Families of rows that turns and mirrors carry onto each other, the same ones carrying the whole set onto itself: the rest of each named row's family, in list order
5 families of 5 rows
z_7: [-0.05  1.08  0.64  0.06 -2.20  0.40  2.07 -5.24  1.39  0.45  1.28  0.68
 -1.92  0.27  1.70  0.66]
z_582: [ 1.69  1.52  2.56 -2.00  0.54  1.79  1.20 -3.21 -0.58  1.55  2.09  0.23
 -0.52 -2.31  0.11  0.45]
z_94: [ 0.69 -1.20 -1.54 -0.66 -2.11  0.05 -2.30  1.24 -1.54  0.47 -2.45  0.21
  2.15 -1.29 -0.56 -3.21]
z_523: [-1.45 -1.17  0.59  0.85 -0.93 -0.93  1.46 -3.55  1.04 -0.29  2.05  0.96
 -2.36  2.24  2.22 -1.04]
z_714: [ 0.29  0.41 -1.75 -1.74 -2.44 -1.21 -0.27  3.18 -2.08 -1.27 -1.65 -1.79
  1.29 -0.50 -0.58  0.05]
z_389: [-0.90  0.94  2.17  0.40  3.42  0.44 -0.02 -2.43  0.25  0.15  3.11 -1.20
 -0.21  0.01 -1.23  1.00]
z_737: [ 0.94  1.68 -0.52 -0.72  1.41  3.52 -0.42  0.01 -1.72  1.14 -0.15 -0.97
  2.93 -0.74 -2.57 -1.65]
z_128: [ 2.60  0.03 -2.43 -1.54 -2.37 -0.75 -0.84 -0.16 -0.14  1.09 -1.94 -0.28
  3.43  1.09  0.49 -2.67]
z_563: [ 1.28 -0.05 -3.04  1.04 -2.79  1.61 -1.53  0.59 -0.06  0.32 -2.38 -0.52
  2.17 -0.40 -1.86 -2.39]
z_821: [-0.24  1.78  0.58 -2.77  0.21  0.54  0.79  2.12 -3.07 -0.81  0.19 -1.88
  0.87 -1.56 -1.12  1.25]
z_240: [-0.30 -1.51 -2.15  2.93 -2.73 -2.43 -2.05 -1.14  2.31 -0.92 -0.79 -0.79
 -0.39  0.71 -0.30 -0.58]
z_904: [-0.02 -0.12 -2.22  1.09 -1.02 -0.54 -3.20  0.67 -0.06 -0.18 -2.38 -1.41
  2.79 -0.85 -2.14 -1.25]
z_788: [-0.45 -0.39 -2.15 -0.27 -3.78 -2.70  0.89  1.51 -0.12 -2.03 -0.71 -1.27
 -0.83  1.54  1.04  0.51]
z_621: [ 3.32  0.81  0.65 -2.97  0.43  1.11 -0.57 -0.13 -1.55  1.96  0.11 -0.41
  2.79 -1.87 -0.71 -1.58]
z_413: [ 0.01 -2.41 -1.91  1.07 -3.56 -2.05 -0.84 -0.76  0.94 -0.39 -0.93  0.80
 -0.54  1.56  1.64 -2.78]
z_39: [ 0.83 -0.77  0.41  1.84 -0.72  0.43  1.80 -2.99  2.27  0.03  3.41  0.15
 -2.68  1.70  0.49 -0.32]
z_558: [-0.34  1.46  0.45 -0.37  2.78  1.19 -1.94 -0.12 -1.39  0.49  0.08 -1.69
  2.85 -1.32 -2.69 -0.28]
z_930: [-1.75  0.90  2.56 -1.03  2.10  1.88  1.41 -3.25 -1.42  0.59  2.44  0.47
 -0.93 -0.14  0.41 -0.43]
z_79: [-0.38  0.87  1.27 -2.05  1.49  2.47 -0.93 -0.33 -3.03  1.10 -0.43  0.02
  1.87 -2.38 -1.33 -1.77]
z_899: [ 0.56  0.14 -2.44  0.34 -4.03 -1.20  0.75 -3.34  1.65  0.17 -1.31  0.44
  0.47  2.39  1.98 -1.30]
z_635: [ 1.24 -1.54 -2.51  2.73 -4.12 -0.26 -0.23 -1.29  2.34 -0.33 -0.18  0.09
 -1.32  1.00  0.03 -1.66]
z_185: [-0.86 -0.82  0.52  2.45  0.04 -1.78 -0.04 -3.07  2.49 -0.75  2.58 -0.62
 -2.16  1.23  0.23  0.85]
z_836: [-1.50  0.45 -0.11 -0.37 -2.00 -1.85  2.57 -0.67  0.00 -1.98  1.64 -1.08
 -2.53  1.66  1.49  1.93]
z_498: [-1.36  1.83  1.65 -1.92  0.48  0.16  2.53 -0.24 -1.75 -1.20  2.20 -1.43
 -1.50 -0.19  0.09  2.41]
z_801: [ 0.66  1.25  1.60 -0.24  2.70  2.84  1.67 -2.15 -0.29  0.94  3.43 -0.59
 -0.09  0.61 -1.18 -0.37]

Which other rows belong to the same family as z_582? z_7, z_128, z_621, z_899
Which other rows belong to the same family as z_94? z_523, z_413, z_930, z_79
Which other rows belong to the same family as z_185? z_389, z_240, z_904, z_558
Which other rows belong to the same family as z_801? z_737, z_563, z_39, z_635

